Rotation paths and how fast each direction turns (deg/step)
Each turn is a multiple of 5 degrees from 10 to 175, or 0.
Each row of a path follows its step; steps can be skipped.
Rotation 1:
step 0: [ -3   7 -14   3  11  -5  -3  -6   0   6  15  -4   4  -7  11  16  13 -16
  12  34   8   6   1  -7   8  -5   8  -4  21 -17   5  -3  15   6 -14 -31
 -18  -1   5  -4   1 -11  17  -1   6   1]
step 1: [  2   9   9   3  12  -1  11   4   3  25 -13  19  12  15  12  15   1   4
  11  -4  30  -5   5 -12   6  14   7   4  10 -33  11 -17  -3  -7  -1  -6
  -9   4 -11   4   5  -9 -12   5 -13   1]
step 2: [-12   0  12  -2  12  -7  -5   5  -8   1   4  12  -8  -4  12  19  -9  -3
 -18   8 -11 -14  -3   0 -10   5  17 -21  23  -6  23   4  14  -9  20   0
  -7 -19  -7   0  13 -19 -13   3  -8  15]
step 3: [  5   8   2  18  19   8 -10  17  15  -6   9  -2 -12  16   7  25  -7 -12
   2  13   0  -6  15  -5  -3   8   4 -23   7  -5   7 -11   3  -9   2 -13
 -19  13  -3 -21   7  15   2 -17  16  -4]
step 5: [ -6   9   4  15  -4   4   8 -12   3  -4  10   9  16   8  12   4  -2 -20
   6  15  15 -11  -7 -16 -37  -3  -8  -5  25  -5   3   0  16  -3  16  -2
  -2 -24  -7   0   0  -7  -4   1   8 -14]
step 6: [  1  -2 -21   3 -12  -8 -19  20   8  19  -4  14  -4   5   7  10 -10  10
   1   4  15  -4   1  -6 -10   3   2 -17   8 -28   4  -1   2   0  -2 -10
   6 -17  -5 -23  28   5  10   2  15 -12]
step 7: [ 17  -4 -16  10   6   5   9  -6 -15 -11 -10   1  -5   6  23   1   1  25
   4   7   0   8   1   3  -2  -7  -3 -17  17 -14  10  -8  -1 -11  15 -20
 -22 -13 -21  10  13  -4  14 -13  -8   8]
step 8: [ -1  -2   5   3  -5  20  -5   9  -7  16  14  12  -1  18   6  16   4   5
 -13  12  13 -20  10  -4  -8 -11   1  18  11   4  17 -16  22   0   5 -16
 -13 -12  -5   4  -2   8   0 -23 -13 -14]
step 9: [-17  16 -23  -1  -3 -22  -3   2   6  16  13  13 -21  -1   1  24  -5   1
   7  24  20  12  -7  -7   9   7   2  -4   5   2  -1  -7  12 -18  14 -10
  -1  -7  -5   0   3 -18   2 -16   0  -7]
step 10: [  5   2  -1  -6  -1   2  16   8  -9 -15 -24   2   9   6  18  29  -5  -5
  17   2   7  -2   4 -15 -11  19  18  -5  -2  -4  -2 -16   7  -5  -2 -31
   3  -9 -20  -2   3 -11 -12  -6   3  -1]
Directions:
[  3   0  -4   9   3   0   0   2  -4   7  -3   0   2  -7  -3   1   2  -7
   3   0   1  -4  -6   1  -4   1   3   2  -1   2   2   0 -10   1  -1  -1
   5  -1  -3   0   1  -7  -1   0  -2  -4] : 80
[ 5 -1  8  4 -7  1 -7  4 -1  0  1  3  6 -4 -1  4 -2 -4 -5  5 -5 -2  0  0
 -3 -2 -1  3 -1 -1  0  1  4  0  3 -1 -2 -2  3  8 -3 -3  3  0  5  2] : 125
[ -2  -2  -4   5   0   6  -1  -1   6  -1  -2  -2   0  -2   3 -10  -8   4
   2   0  -2  -4  -5  -1  -4  -2  -7   0   0  -3  -3   7   2  -4  -4  -3
  -1  -2   2   0   1   2   0   3   2  -6] : 45
[ 0  1  3  0 -5  0  4 -8  0  8  2  1  2  7  1 -1  0  1 -2 -7  2 -6 -3  4
 -3  0 -1  1  3  5  6  2  2 -2 -3  8 -5 -2  1  0 -3 -6 -4 -4  0 -1] : 110
[-1  1 -3  3  4 -1 -2  5 -4 -3  3  1 -3  3 -5 -1 -8  2 -2  3  2 -6  5 -3
  2 -7  4  2  1  7 -6 -1 -5 -5 -2  3 -5 -1  1  3  0  1 -5 -5 -1  3] : 70
